In the data rows, 128 means zero.
Here are some points:
[147 107 160 144  47 134  91 157 141  86 164 103  91 199 116  97 240 179 136 144  85 139 160 146]
[131 109 155 150  85 133 123 144 135 108 140 121 106 167 121 115 191 133 136 142 123 113 145 173]
[122 103 118 146 119 123 110 143 113 153 152 142  87 133 121 116 123 154 130 112 123 158 138 111]
[ 76  67 118 195 131  50 108 110 157 166 127 160  50 174 178 159  87 100 174 117 159 118 155 122]
[120 151 115 105 166 108 154  95 125 144 104 146 202  65 132 150  66 103 129 122 149 104 112  90]
[138 117 165 130  75 133 123 126 126 104 120 146 144 102 105 137 174 117 105 136 159  60 150 177]
[135 104 152 133  87 133 117 130 116 123 133 140 122 110 110 145 145 122 117 135 146  95 149 148]
[107  35 198 183  81 132 113 137 142 120 169 112   9 206 110 117 198  97 175 145 141 122 173 217]
[132  98 144 148  81 102 101 136 132 117 148 128  99 164 124 143 163 138 130 138 115 129 155 113]
[103  76 174 140 122  64 139  79 162 146 112 155 181 101 138 163  98  92 175 142 164  83 151 108]
[142  96 115 167  71 108  68 167 123 125 171 130  56 195 134 119 177 181 121 128  90 171 158 100]
[ 87 148  94  89 255 100 209  60 164 201  86 114 227  84 176 118   0  75 235 115 132 194  66  45]
[104  98 128 169 122 118 127 132 124 150 130 141  64 172 146 109 134 141 156 124 134 143 142 146]
[116  75 140 162  99 107  97 134 132 146 161 132  63 169 127 132 148 131 146 137 120 144 157 124]
[139 135 154  98 124 157 140 121 111 126 124 131 182  74  95 127 121 114 108 133 149  94 129 146]
[174 233 125  20 225 187 174 102 136  94  85  70 206  56  91 181  79  39  76 148 107 116  68 145]
[128 151 106  89 204 154 150 113 118 144 114 110 138  95 115 137  59  87 122 125 127 150  84 124]
[141 130 153 144  80 125 116 139 164  70 126 112 120 182 140 139 212 125 127 151 112 101 149 164]
[101 124 105 176  83  74 102 133 132 126 118 168 117 145 165 147 142 147 116 115 151  96 152 121]
[117  87 105 185  53 121  78 175 102 135 160 155  32 178 139 103 184 191 112 113 122 153 160 135]
[122 150  97 150 109 104 109 139 144 106 108 136 110 159 165 148 144 140 108 124 121 118 137 118]
[ 94 204  58  96 255 129 209  94 144 171  65 117 212 116 189  88   6 119 196 101 123 187  48  74]
[114 154 100 143 115 103 116 133 149 114 112 135 114 152 161 151 134 132 112 120 123 119 132 124]
24 more points follow, each with its number after it:
[128  76 171 158  84 140 110 145 139 113 150 111  41 182 106 126 195 110 141 148 133 110 156 209] 0
[116  82 123 179  76 114 105 148 118 145 161 143  75 172 136  94 162 186 142 117 118 153 150 116] 1
[129 108 115 163  82 131  92 158 109 130 156 137  59 164 125 110 164 156 107 124 120 144 143 136] 2
[129 144 101 124  92  89 110 127  98 139 120 187 198  51 137 155  94 165  69 107 152  82 147  65] 3
[122 109 106 177  72 120  95 159 109 121 151 150  57 169 142 111 168 174 111 124 126 142 149 133] 4
[148 164 117 117  82 170 116 157 103 111 129 143 143 105 116 104 160 172  74 117 134 112 122 153] 5
[114  99 108 171 104 108 102 148 117 144 140 143  61 163 136 122 139 152 130 119 129 142 149 123] 6
[113  65 179 171  85 120 117 137 149 117 146 118  34 202 120 127 192  96 162 145 146 110 157 208] 7
[161 192 113  52 194 206 170 130  96 130 113 109 181  49  87 105  69 111  94 123 123 148  69 138] 8
[126  99 155 146  95 112 108 128 146 117 139 118  87 160 124 153 152 109 129 149 126 119 154 143] 9
[163 213 128   0 255 253 229  87  78 164  94  93 255   0  55  90   0  79 116 107 154 151  23 139] 10
[ 60  68 108 202 131  21 113  99 154 174 103 189  75 155 191 192  65  89 162 113 183  99 162 101] 11
[159 182 151  44 211 171 162 105 139 109 104  80 203  72  93 160  89  59 110 148 116 121  84 141] 12
[152 109 154 112  93 138 104 135 111 124 153 130 143  94  89 134 150 134 104 136 122 120 147 116] 13
[111  56 166 180  93 101  95 132 153 119 152 120   9 208 127 148 178  90 155 148 133 117 169 190] 14
[153 151 139  74 167 171 152 125 108 146 142 110 206  85 100  94 100 152 143 123  95 182  93  82] 15
[ 85  82 106 196 102  49 103 126 149 149 125 171  55 165 174 169 106 114 143 112 158 111 160 115] 16
[160 114 174 150  29 142  95 170 151  63 168 102 100 214 119  91 255 183 135 152  77 124 163 167] 17
[134 146  93 135  48  87  96 134  96 128 110 192 177  56 132 159 126 175  47 109 165  66 160  82] 18
[169 207 141  28 236 226 185 119 138  94 114  40 187 105  87 107 108  73 136 149  93 164  55 165] 19
[161 132 163 102  74 150 116 137 118  88 149 112 147 108  88 152 175 118  84 150 117  96 146 150] 20
[114 135  98 155 126 102 121 134 144 125 123 139  94 164 170 145 128 132 128 123 123 130 137 116] 21
[149 128 139 117  77 147 101 144  97 112 147 140 146  86  95 133 154 153  80 125 127 104 147 126] 22
[121  97 136 147 113 107 110 129 133 137 142 130  97 159 129 116 147 135 153 134 121 136 139 121] 23
Which of these numbered points is nearest to each point below, looking only along the 7 directions in which the first points spread most? Its number follows each.
[151 179 107  92 100 118 124 130 110 110 105 149 222  53 123 163 113 144  62 126 133  85 125  84] > 3
[142 147 119  88 156 160 154 131 104 152 139 115 199  96 122  65 103 183 160 116  98 181  99  81] > 15
[123 111 104 165  79 115  84 161 117 126 152 149  50 169 133 125 161 172 101 116 112 143 151 119] > 4
[173 213 101  48 181 228 161 139  85 116 116  98 186  62  82 100 100 131  74 119 105 156  71 143] > 8
[148 133 136 116  99 139 116 138 118 108 128 132 151 104 112 143 141 130  98 129 133  98 133 132] > 22
[156 157 130  72 160 176 140 134 104 139 140 101 201  91 102  78 114 165 134 125  89 181  98  86] > 15
[111 100 103 177  73 101  91 144 111 141 146 167  83 145 149 123 141 177 107 105 134 137 156 103] > 6
[172 255 104  17 249 244 208 125 123  81  83  52 215  79  99 100 104  93  96 133 101 151  37 178] > 19
[ 56  49 122 220 119  49 129 110 151 176 118 177  52 195 191 116 100 126 200 117 176 124 154 122] > 16
[148 157 121  86 164 162 132 134 109 138 138 112 182 104 115  85 115 167 139 125  93 181 106  87] > 15
[181 255 115  13 239 250 201 133 121  84  91  54 227  79  94  77 112 108 101 131  95 155  38 170] > 19
[123  92 136 163  85  96  94 137 144 126 150 138  70 154 133 163 154 119 114 143 119 111 164 128] > 9
[136 123 132 139  64 120 108 140 117 107 139 141 128 120 116 134 158 155 100 135 125 104 154 122] > 22
[167 171 102  76 183 194 152 144  91 160 146 105 178  82  96  69 100 177 128 116  86 207  84  86] > 15
[154 173 121  88 140 191 154 140  98 128 139 113 213  90 102  58 140 189 136 123 107 158 100 107] > 15
[154 153 133  98 111 155 124 138 101 120 119 135 168  72 103 145 122 134  78 126 135 103 119 132] > 22
